One turn sends every row of this set to another row. A few are shown first. Where does it send the rows asked after them?
j382: [-19  14   4   3   2   5  -1  11  -2  -4   3  -2   6  -3  -7   3  -5  -7
   3  -5   0  -2  -8]
j473: [ -9  11  10  -1  10  12   7   1  -3  -6   1   4   4  -4  -6   0  -2  -8
  -5 -11 -10   1 -11]
j496: [  1   2   5  -7   5   5   9  -4 -14  -3   4   3  -5  -3  -7  -3   1  -8
  -7 -12 -12  -4   2]
j879: [  0   1   5  -2   3  -4  -7  -1   4  -4   1   1  -8  -3   6   4 -16  -5
   6   4   0   6   3]
j142: [ 3  1 -1 10 16  4 -9 -7  5  7  0  8  1  2  4  5  6 -4  1 -5 -8 -1  5]
j618: [ -4   1   0   4   6  12 -14  -1  -3  15  -3  -2  -8  -7  -8   2   2  -2
   4 -13  10   2  -7]
j184: [  1  10  -4 -10   3  -7   0   3  -6   8  -3  -7  11  -7  -1  -8   2   2
  -8  -7   9  -9   3]
j44: [ -6 -10  14   1   3   3   3  -4   6   2   1 -15  -8  -4   5   5  -3  -2
   1  -7  -2   0   8]
j774: [  1   9   0  -5   8   9  -5  -7   3   8   3   5   5   2 -11   0   1  -1
   2 -10  17   2  -1]
j594: [-12  -3  -6   5  10   7 -11 -11   0   9   2   2 -13  -3  -1   0   1  -5
   1  -4   2  -9   6]
j700: [  4  -7   5  -3   5   1   4   8  -3   6   5   2   0 -10  -3   2  -1  -8
   8   6  -2   9   9]
j967: [-11  11  17  -7  -3  -7 -10   0   6   3  -5  -3   2  -4   0   6  -4  -9
   5  -6  -4   3  -6]
j917: [ -9   7  -2  -8  -1  11   2   0   2 -14  -2  -4   3  -2  -1   7  10 -14
   2  -1  -1  -3  -6]
j339: [ -4  -2   9   2  10  11  -4  -8  -4  -3  -5 -11   2  -9   5  -9  -3   2
  13  -4  12   1  -9]
j795: [  4   3   1  -3  -5  -8  -5   3 -13   4   6  -2  -6  -7  -9   0  -2  -5
   2 -12 -13  -2   5]
j89: [ -5  -1   3  -4  13  -1  -6   2   0  -2   6   1   2 -16  -4   3   0 -13
 -11 -11   7   4 -15]
j966: [ -2   5  12  -1  19  -2  -8   7   0 -11  -1  -2   8 -10  -9  -5  11  -9
   2  -5   8   0   5]
j453: [-4  4  3 -7 -6 -5  4 12  3  6  5 -6 -5 -9 -8  8  4 -5 -2 -1  2 -8  8]
j862: [  5   7   1   9   5  12  -6   2   0  -5  -6   4  11  -6 -10   8  -1   4
   1  -3  -5  -9   2]
j126: [ -4   1   2  -3   6  -9  -8  -1  -1 -13  -3  -5   1  -6 -11  -2  11  -4
   4  -7  14   2  -9]
j616: [ -4  -8   4  -3  -4  -4  -3  -8   4  -6  -2 -13  -9  -2  -2   4   2   0
   5 -10   7   3  -8]
j719: [  2  -6   1   6  13  -3  -5  -1  -1   2   8 -11   7  -9  12  -5   8  -2
  10  -6   4  -9   4]
j903: [ -7  11  -6 -10  -1   1  -2 -11   5  13  -2  -6   5  -8  -8  -6   6  -3
   3 -11  -2   1  -1]
j195: [ -5   2   6   0   5  -4 -10   0  -4   8  -4  -5  24  -7   6   1   1  -2
   3  -6  -7  -5   1]
j77: [ -6   1  11  -2   6   0  -2  -2  -5  -5  -7   2  -2 -17 -16   5   3  -8
 -12   0  -6   0  -3]
j743: [-2  3  6  5 13  2 -2 -1 -7 10 -6  9  9  8 -3  2  7 -4 -1 -1  9  0  4]
j259: [ -9  -5   5   2   5   8   0  -3  -4   1 -10   2  -7 -16  -6  -6  -5   7
   4   0  -3 -11  -9]
j952: [-3 -1 16  0 17  6  0  5  5 -3  3 -8  3 -8  1  0  3 -8  0 -3 -1 -3 17]
j483: [  6  -2  12   3  17 -11  -5  -7  -7   0  -1  -4   8  -8   5  -8  -1   2
  -2  -6   9  -6   2]
j720: [  8   3  14 -14   2   6  -9   1  -4  -7   2   2  -5  -8  -3   2   2 -11
   5 -12  -5 -11   5]
j906: [ -9   7   2  -2  -2   7  -9  -7 -14   2 -13  -2  13  -2 -10  -1   1  -4
   7  -2   2  -1   4]
j892: [ 10   8   2 -11   5   7  -3   1  -2   1  -8  -2  -5 -11   0 -11  -1   6
   2 -13   3  -9  -9]
j506: [-12  -5   3   7  11  -2  -3  -8   5   6   4 -13   3 -17   2  -7  -2   2
   8   0   6  -1  -1]
j960: [ -6   0  -5   0   4   1  -7   7  -3  -9   0  -3  -8  -3   9   7  -5 -10
  -4  -3  10  -2 -11]
j538: [ 9 -1  1  4 13  4  6 -4 -3 -6 -2 -8  5 -9 -2 -6  2  7 -2 -2 14  0 -5]
j401: [ -7   5   8   2   9   2  -1  -3   3   2  -2   8  -4  -4  -3   1  -5   3
  -6  -8  -2 -24   3]
j574: [-11  -5  -3   2   4  10  -1  -7   4  -3   2   0  13 -10   2   1   0   1
   9   1  -9 -12   0]
j467: [ -2  -6  10 -15  13   4  -1   0  -8   1  10   6   6 -11  -3  -4   4 -17
   4  -7   6   1   0]
j192: [ -5   4   4  -2   3   3  -1   4   0  16  -5  -3  -7  -6   4  -3  10  -2
   2 -17  -5 -14  -7]
j112: [ -8  13  -2  -2  -6  -5 -11   6  -2  -1  10  -4   1  -4  -7   2  -8  -5
  11  -9  -3  -4   2]

j952 goes to j44
j184 goes to j195
j862 goes to j401
And these:
j700 goes to j879
j967 goes to j917
j719 goes to j506
j473 goes to j496
j594 goes to j618

One turn sends every row of this set to another row. A few are shown first. Where does it send the rows asked after them?
j17: [-10   8  10  -1   7  -3   2   0   1   9   6   2 -13  -5  -3  -4 -15   9
  -2   5   3  -7 -12 -15]
j633: [ -4  -4  11   9  -5   5 -10   2   8   1   6   1  14  -7   4 -14   4  14
   5  -6 -11   8  -2  -1]
j701: [-13   9  10   4   9   0  -5   1   5   9   7  -1 -10 -12  -4   0 -13  11
  -6   0   2 -13 -10 -12]
j103: [ -3   8  16   4  -1  -4   1   1   5   7   1  10  -5  -1   1  -9  -1  17
   7   3   2  10 -14 -11]
j554: [ -3  10  14   4   5  -4  -3  -1  11   2  -5  10   5   3  -1  -6   5  11
   4   4   1   8 -15 -10]
j154: [  0  -6   0  -3   2  -7 -15  -2   5  -6  13  -3  -6  -9  12  -1 -16   6
   0  -8  -1  -1  -1  -2]
j944: [ -2  -6  10  12  -5   5  -9   3   9   2  11   1  15  -6   2 -14   0  19
   4  -3  -7   5  -3  -5]
j383: [ -5  -5   0  -5   2   1 -14  -1   3  -6  15  -9  -1  -8  14   2 -13   3
   3  -7   3  -2  -1  -3]
j909: [ -7 -12   6  -6   6  -1  -8   1   4 -10   9 -11   6   2   1  -3 -13  -5
  -2  -7   1   0  -5  -9]
j43: [-14  11  10   4  10   2 -12  -1   9   5   2  -1  -5 -13  -2   4  -3   6
  -5  -3   3 -15  -8  -8]
j517: [ -7  13  10   8   9   6  -6   1  15   0  -5   5  12  -1  -1  -5   6   7
  -2   2  -1   2 -12 -10]
j948: [-12  11  11  -1  10   1 -11  -4   9   0  -5   1  -4  -7   0   5   4  -1
  -1  -1   4 -10  -9  -8]
j245: [ -3 -13   6  -4   5  -9  -9   0   6 -10   6  -6   1   0  -1  -6 -17  -1
  -5  -8  -3   1  -5  -8]
j262: [ -2   3   9   1   3  -8  -2   5  10  -3   7   0   0   6 -11  -5 -18  -1
  17  -6  -5  -6   7  -6]
j144: [  0   1   5   5  -4   7  -7   4   7  -2   5   2  12  -1   7 -17  -3   9
  10   3 -13  14  -5  -6]
j498: [ -8   9  11  -6   6  -4   2  -4   0   5   0   4 -12   1  -1  -3  -8   2
   2   6   4  -3 -13 -15]
j185: [-12  14   8  11   7  14  -4   4  13   4   1   0   9  -9   2  -6   2   9
  -4  -1  -4  -3 -10  -9]
j307: [  1  -4   7  12  -4   5  -6   5   8   1  12   1  15  -3   3 -16  -5  19
   6   3  -6   6  -5  -9]
j23: [  3  -1   4   8  -4   6  -5   5   7  -1  10   1  13   0   6 -17  -7  14
   9   6  -9  10  -6  -9]
j822: [ -8  -8   3  -6   4   4 -11   0   2  -8  13 -13   5  -2   9   1 -11  -2
   2  -7   4  -1  -2  -7]
j446: [ -3   0   9   6  -4   7  -9   2   7  -1   4   2  13  -5   7 -15   2   9
   8  -3 -14  12  -3  -2]
j999: [ -7   5   9  -3   6  -4  -2   2   9  -2   7  -3   6   8  -9  -2 -13  -4
  17  -7  -5  -6   8  -4]
j475: [ -1   3   4   7  -2  -4  -2  -1  11  -1  13   1  -4  -3  -2  -2 -13   6
  13 -10  -2 -15  13  -4]
j858: [ -9  10  14   7  -4   5   3   5   3  11   7   5  -8  -9   4 -10  -5  19
   4   0  -1   5 -12 -11]
j569: [  0   2   7   6  -1  -8  -2   3  11  -3  10   2  -5   0  -8  -5 -18   4
  15  -7  -3 -11   9  -6]
j240: [ -9  10  11  -6   8  -2  -4  -6   4   0  -6   3  -8   0   0   2   2  -3
   3   3   5  -4 -11 -11]
j268: [ -9   6   6  -3   6   0  -2  -2   8   0  10  -3   7   5  -3   0  -8  -2
  15  -9  -4 -10  13  -1]
j321: [  1 -10   3  -2   4 -13 -13  -1   7  -8   8  -2  -5  -5   4  -5 -18   4
  -4  -9  -4   1  -4  -5]
j38: [-13  13  10  11   0  14   0   6   7  10   7   0  -1 -13   4  -8  -4  15
  -2  -2  -4  -1  -9 -10]
j508: [ -6   5   4   2   2   0  -2  -3   9   1  13  -1   2  -1   0   0  -8   2
  13 -11  -2 -14  15  -1]

j144 goes to j23
j43 goes to j948
And these:
j475 goes to j508
j321 goes to j154
j517 goes to j554

